In the data rows, 128 means zero.
Here are some points:
[109 120 103 129  98 140 104  82  89  99  87 149  89 170  96 131 102 169
 101 144 103 171 103 126 103  93 106 126 101 102 103 193 100 123 104 122
 100 103  98 112  94 147 103 152 102 160 100 131]
[107 105  90 116  87 107  87 131  83 108  83 105  80 100  87 112  82  94
  81 141  88 153  92 132  95 109  94  87  83  85  89 151  85 114  86 113
  85 127  82 164  91 125  83 148  91 140  92 115]
[118 102 111 145 115 104 110 163 148 134 144 131 147 117 140 171 141 140
 142 137 131 188 140 143 149 124 148 125 143 127 140 146 142 121 133 132
 139 168 139 167 142 144 141 129 143 135 144 173]
[101 129 109 107  91 135  93 146  96 115 104 125  95  95 101 128 103 110
  99 115 100 128 101 155 104 118 102 118  98 125 105 161 100 149 105 102
 102 133 102 127 108 146 103 121  99 101  98 183]
[125 153 108 162 111 138 113 120 109 217 141 144 133 113 130 168 138 115
 131 173 137 177 139 171 136 147 142 143 142 142 134 108 138 150 140 119
 138 111 131 121 133 135 136 196 136 163 140 116]
[126  92 124 117 117 103 131 124 137 123 159 125 154 140 148 100 152 113
 154 152 148 153 159 113 150 154 150 137 150 115 145 105 143 118 141 107
 144 152 135  86 128 155 140  83 135 102 134 102]
[166 133 138 136 140 102 138 141 142 133 139 166 140  99 144 163 157 123
 146 189 154 151 156 191 158 170 163 187 161 131 157 108 158 131 150 151
 151 130 147 128 147 108 146 144 147 155 153 145]
[134 137 133 113 126 147 142 129 132 109 121 121 115 118 120 108 126 141
 124  96 121 124 121 130 121 118 125 137 129 124 123 102 116 104 123  91
 122 125 120 127 123 107 118 137 124 133 129 169]
[164 158 153 137 151 101 147 154 149 111 137 152 146 118 140  79 135 134
 136 112 138 169 142 137 137 104 139 111 143 109 146 142 144 111 141 118
 137 118 141 129 140 134 138 127 144 112 142 122]
[102  80  90  96  81 101  81 110  73  96  70 106  76  98  73  97  69 116
  73  94  74  95  71  97  69  95  66 100  66 105  74 100  65 112  71 112
  66  90  76 114  65 102  68  96  66  87  68 105]
[144 191 158 156 159 182 161 155 179 139 169 182 161 173 177 173 180 166
 184 144 174 163 170 131 169 146 173 186 173 161 171 158 168 175 172 132
 169 147 162 131 164 168 171 233 173 166 177 136]
[129 125 122 149 124 146 128  99 118 117 116 156 122 121 122 146 122 125
 127 182 131 109 129 107 125  96 133 109 135 141 128 151 133  99 130 105
 131 164 134 126 139  96 142 156 135  94 137  83]
[112 169 170 143 152  99 157 113 152 149 166 115 163 135 159 107 167  95
 160 111 152 124 148 175 145 127 144 110 140 128 140 140 148 112 151  98
 148 127 149 137 153 118 153 126 150 129 146 157]
[133 132 159 132 156 110 152 145 174 124 164  99 169 110 152  97 149 133
 148 129 136 102 135 151 132 136 136 130 138 149 140 125 140 163 142 137
 141 109 137 151 142 138 154 114 149  81 147 173]
[220 103 222 101 184 138 182 109 162 140 167  94 160  99 154 123 148 116
 138 145 139 107 145 100 144  93 132  93 136 120 130  86 124 106 128 103
 124  97 118  93 122  79 118  86 118 117 121  92]
[118 162 155 224 171 222 183 181 187 186 193 202 201 159 195 184 200 173
 205 167 190 188 190 190 202 165 196 136 192 118 193 188 194 159 195 131
 190 155 187 192 185 166 186 155 185 151 183 159]
[128 129 131 120 127 118 121 128 111 125 106  87 114 117 115 143 115 125
 116 132 121 144 129 156 127 121 128 132 124 116 134 111 133  91 127 114
 125  80 127 152 141 117 140  98 150  90 151 129]
[119  80 120 108 141 103 127 204 164  95 143 122 141 109 144 125 141 113
 138 129 139  89 128 137 138  97 133 131 134 143 140 137 136 103 141  83
 138 111 136 107 131 126 134 103 127 112 129 101]
[191 134 163 115 195 186 193 169 209 200 204 155 189 121 195 113 183 154
 177 159 176 150 172 124 167 162 171 219 168 191 169 142 176 129 169 184
 165 120 165 118 164 131 158 145 159 139 165 136]
[131 115 136 182 147 115 137 217 158 138 182 165 186 164 182 226 198 158
 190 235 198 158 196 127 189 221 191 150 191 183 191 191 188 241 190 155
 184 163 190 129 182 170 179 173 178 203 183 129]
[131 138 116 150 141 112 137 130 149 112 143 110 140 172 146 156 153 160
 148 173 145 123 145 172 144 129 145 172 147 138 163 121 155 110 150 148
 155  97 139 169 144 133 147 124 149 146 151 178]
[169 163 170 110 164 194 161 103 150 129 141 126 140 138 139 103 142 142
 143 142 160 183 159 101 157 126 150 153 150 137 150 176 144 196 155 169
 154 159 153 150 161 169 164 187 168 166 163 147]
[112 105  92 101  81 106  76 105  79  93  69  85  71 113  75  97  68  93
  66 140  76  85  77  68  73 120  69  94  70  80  64 111  72 113  70 119
  70 102  73 104  76  85  66 101  67  81  69  94]
[119 150 165 137 153 116 165 122 141 147 149 142 168 167 164 151 162 193
 173 152 184 180 190 144 194 144 192 178 187 175 189 147 185 120 186 192
 184 160 178 213 182 129 181 139 176 156 177 125]
[152  98 130 126 135 111 121 120 115 112 114 102 107 107 104  98 109 107
 111 137 111 102 110  98 111 106 118  92 110  87 110  77 114 108 112 109
 110  92 112 125 108 120 112 120 111  94 114 113]
[106 151 133 169 139 186 139 255 150 140 173 146 166 241 182 167 176 124
 174 169 179 129 179 144 183 134 178 166 183 139 181 174 178 132 176 160
 186 169 181 145 183 198 179 115 179 170 174 117]
[111  96 100 172 110 156 105 141 108  96  98 145  95 112  95 119  94 137
  95 118  94 163 100 142 100 108 102 171 103 158 107 140 100 109 103 108
 101 127 104 121 102  99 105 131 102 124 105 131]
[114 148 108 173 119 125 116 106 114 123 115 184 125 224 144 155 147 147
 142 166 148 105 143 123 145 200 145 187 148 112 150 184 156 170 157 177
 157 131 155 135 155 140 152 121 151 106 151 158]
[192 140 158 114 142 143 140  77 126 117 125 170 129  97 125 137 132 144
 127 127 124 132 129 117 126 121 134 142 135 113 138 117 135 148 127 116
 137 120 134 182 137 107 138 104 137  98 137 148]
[114 192 146 126 130 121 136 121 122 177 131 120 123 190 132 108 132 139
 126 112 119 152 125 128 122 118 123 149 121 120 122 166 117 149 121 158
 121 121 118 100 117 141 120 113 119 178 120 107]
[114  97  95 115  93  99  83  83  80  84  78  89  74  94  68 105  70 133
  70  98  72  98  74  93  79 120  74 104  75 126  73 112  72  95  67  75
  72  88  70 100  69 121  72 100  69  89  70 109]
Then 11 other points, each followed by its number:
[ 98 128  89 123  79 117  86 159  92 131  91  99  89 129  86 122  92 103
  89 110  87 128  92 112  89 119  89 110  85 124  86 128  89 125  92 100
  90 110  86  92  83 100  81 126  84 159  81 117] 0
[170 132 183 116 185 114 169 116 158 112 160 142 154 113 152 140 143 162
 153 139 148  85 132 105 135 156 138  96 137 174 138 114 141 125 137 117
 140 163 138 170 144 157 140 118 141 100 145 122] 1
[155 164 166 145 192 127 187 134 183 154 175 199 180 171 180 180 180 153
 172 142 172 198 168 134 165 155 167 132 171 162 165 104 167 136 163 152
 166 177 167 231 172 154 168 151 167 187 168 176] 2
[148 225 219 131 204 160 198 184 189 155 179 160 164  83 156 123 149 169
 155 177 153 164 150 140 150 129 149 144 149 170 146 132 143 104 134 113
 142 112 142 167 144 163 149 142 142 120 150 157] 3
[ 95 159 132 148 148 145 165 148 159 108 142 147 147 116 139 156 152 147
 154 220 164 161 170 134 165 155 171 140 170 159 168 201 172 109 160 189
 160 133 159 124 163 124 154 142 153 116 153 126] 4
[148 162 155 232 185 189 183 174 186 130 174 170 178 145 178 140 178 157
 168 156 178 164 173 201 170 222 168 144 165 168 165 127 163 175 166 160
 162 102 156 126 160 189 161 158 166 114 161 155] 5
[141 145 133 118 134 176 141 149 132 127 134 189 140 156 141 113 141 100
 132 191 142 135 141 141 140 158 139 122 138 130 140 166 139 179 140 125
 138 171 140 190 145 194 148 186 149 225 151 165] 6
[112  86  94  95  98  87 121  94 109 129 109  97 110 106 110 116 113 101
 126 130 124 153 132 129 140 134 141 136 136 107 138 144 137 141 139 116
 142 117 137  97 140 191 137 110 138 101 134 121] 7
[156  94 116 126 121 174 148  85 139 115 131 111 128 156 155 159 155 135
 164 138 155 115 149  99 149 102 151  99 147 116 144 127 140 113 140 172
 143 145 141 132 134 123 134 102 135 142 132 127] 8
[101 135 155 250 177 137 157 141 188 163 182 168 179 111 165 124 161 206
 171 139 163 143 161 157 158 157 156 127 152 143 147 117 159 160 147 102
 157 107 153 198 155 197 157 207 160 167 160 152] 9
[109 158 117 151 135 142 131 167 134 250 158 159 159 181 158 109 150 136
 147 164 154 197 166 206 163 175 165 122 160 159 162 147 168 196 174 220
 175 147 184 129 180 146 174 199 175 168 178 113] 10
Which two of these numbered points are nearest to each point below by angle, seen from the average point of the first points? Their numbers follow each, nearest first.
[ 95 129 128 140 120 150 133 145 152 139 152 138 156  95 158 114 148 104
 143 149 149 159 150 144 144 168 145 146 154 212 153 114 149 174 161 115
 162 161 157 131 160 176 160 172 162 112 165 140] > 5 10
[123 129 126  90 111 161 136 133 125 126 132 143 131 151 134 125 133 138
 142 129 136 125 131 128 134 155 139 133 140 199 139 144 142 116 141 149
 141 112 137 169 141 150 139 152 139 255 135 131] > 6 2
[195 165 158 150 159 131 136 129 141 149 144 138 139 143 150 249 162 154
 160 126 165 134 155 176 155 183 158 178 155 209 158 183 160 184 154 152
 160 170 157 243 160 117 167 231 167 140 163 155] > 2 5
[132 124 168 143 174 131 176 122 161 169 159  99 157 107 146 130 143 122
 142 119 136 124 141 128 129 128 135 119 138 137 137 149 141 148 142 147
 144  75 139 123 136 119 140 144 131 120 137  99] > 3 1
[163 131 148 135 146 189 171 128 156 134 151 100 147 170 155 113 138  81
 144 113 136 119 136 130 129 132 131 120 129  98 127 152 124 142 127 142
 126 133 130 108 128 137 127  92 124 141 128 185] > 8 5
[ 96 117  90  93  83 101  75 105  77 116  77  93  78  86  67  96  66  98
  71 120  72  96  69  87  73 103  68  98  70  97  72  89  71 109  75  95
  66  95  68 104  71  75  68 102  71  86  69 151] > 0 7
Now 11 new points, numbered from 0 again:
[107 147 106 103 119 127 136 119 127 126 126 103 125 111 117 104 112  97
 110 108 125 124 123 104 134 171 130 139 133 138 137 104 137  96 132 143
 136  90 129 125 131 111 127  84 121  92 125 163] 0
[171 116 200 105 185 109 164 101 157  93 136 116 133  93 125 113 118 120
 122 100 131 123 136 147 137 132 136 107 132  94 125 106 130 120 130 120
 135  96 134 105 134 139 137  82 132 104 127 101] 1
[147 108 123 152 123 146 120 142 112 129 126 123 126 121 127 117 121 131
 117 116 108 138 119 131 112 102 113 148 112 135 114 129 112 150 112 171
 110 140 119 113 116 110 114 109 110 139 114 165] 2
[187 124 188 185 176 176 170 171 164 190 164 203 168 166 172 161 173 163
 170 221 183 204 189 255 194 145 191 164 184 171 189 190 188 158 188 118
 189 171 184 149 189 167 177 108 174 147 173 105] 3
[109 167 157 140 146  77 128 125 131  97 144 103 147 121 132 101 150 167
 144 118 140 101 132  87 131  87 125 137 133  97 126 138 135 131 132 153
 129 107 140 127 136 125 134 119 146 120 142 144] 4
[109 148 117 119 104 149 114 168 127 180 129 196 137 188 140 139 138 119
 138 108 127 113 126 165 122  94 126 114 121 108 121 134 117 142 122 108
 119 101 119 119 113 141 118 118 120 149 114 136] 5
[112 148 152 108 133 167 124 185 134 255 168 203 178 113 175 108 164 232
 169 143 177 132 169 131 177 135 171 150 169 187 166 234 167 226 178 214
 175 181 180 141 172 110 181 134 173 164 179 255] 6
[113  77 127 100 145  79 120 109 123  94 127 130 127  95 130 118 128 104
 123  79 117 102 117  97 120  76 125 107 120  90 124 107 122  96 122  81
 123 108 117  99 119  98 118  86 117 127 115 109] 7
[100 105  85 110  97 108  95 150  96 113  95 124  88 117  92 137  89  88
  94 103  91 146  95  96  90 119  87 186  92 113  98 144  99 112  94  97
  92 113  98 153  94  95  88 112  95 101  94 114] 8
[108 110  93 109  85 160  92 108  85 113  85  82  79 118  82  91  79  82
  74 100  76  84  73 116  68 111  68  86  72  85  69 111  71 123  75  98
  73  96  74  99  72 123  75 112  73 105  71  85] 9
[184 101 163 107 137  99 139  90 123 125 116  88 116 111 107  84 109 118
 105 107 112 100 105 152 105 118 117  97 113  87 113  99 118  99 118  80
 121 137 122  93 118 118 121 108 130  98 126 101] 10
The same question for these:
[122 169 110 129 113 104 110 104 126 136 121 135 126 110 114 102 114 115
 133 137 136 103 139 114 146 150 137  93 142 102 147 135 146 141 160 131
 157 121 160 149 154 152 158 123 156 100 153  98] > 0 4
[119 148 113 127 110 108 105 114 110 103 108 122 112 156 112 218 124 208
 136 126 126 146 128 128 128 137 122 118 130  95 126 140 126 113 125 143
 134 119 133 162 136 102 142 147 138 146 138 115] > 8 4
[146  95 133 107 131 108 126  89 120 123 122  82 119 114 122  95 110  91
 105  82  98  98 103 134 107  96 105 119 111  97 107  77 105 103 103 103
 108 139 112 112 109 123 117 113 113 113 118  83] > 10 9
[110 104 102 128 119 199 162 149 159 108 141 188 152 157 153 196 163 119
 172 155 170 142 168 191 161 144 161 106 165 133 155 121 157 175 149 157
 155 210 164  99 159 118 156 180 158 131 151 100] > 3 6
[201  96 161 111 140  78 137 101 123  85 117  99 110  90 110 125 111  90
 116 110 120 127 115 119 127 113 124 117 132  86 138 110 137 113 138 101
 140  98 139 125 137 101 139 125 139 139 141 112] > 10 1
[109  96 105 106 104 104 121 124 127  92 129  95 131 116 148 126 163  96
 157 119 149 105 145 116 144  78 136 107 141  88 131  99 137 102 132 110
 135 124 138 110 136  81 141 123 130 148 135  77] > 7 10
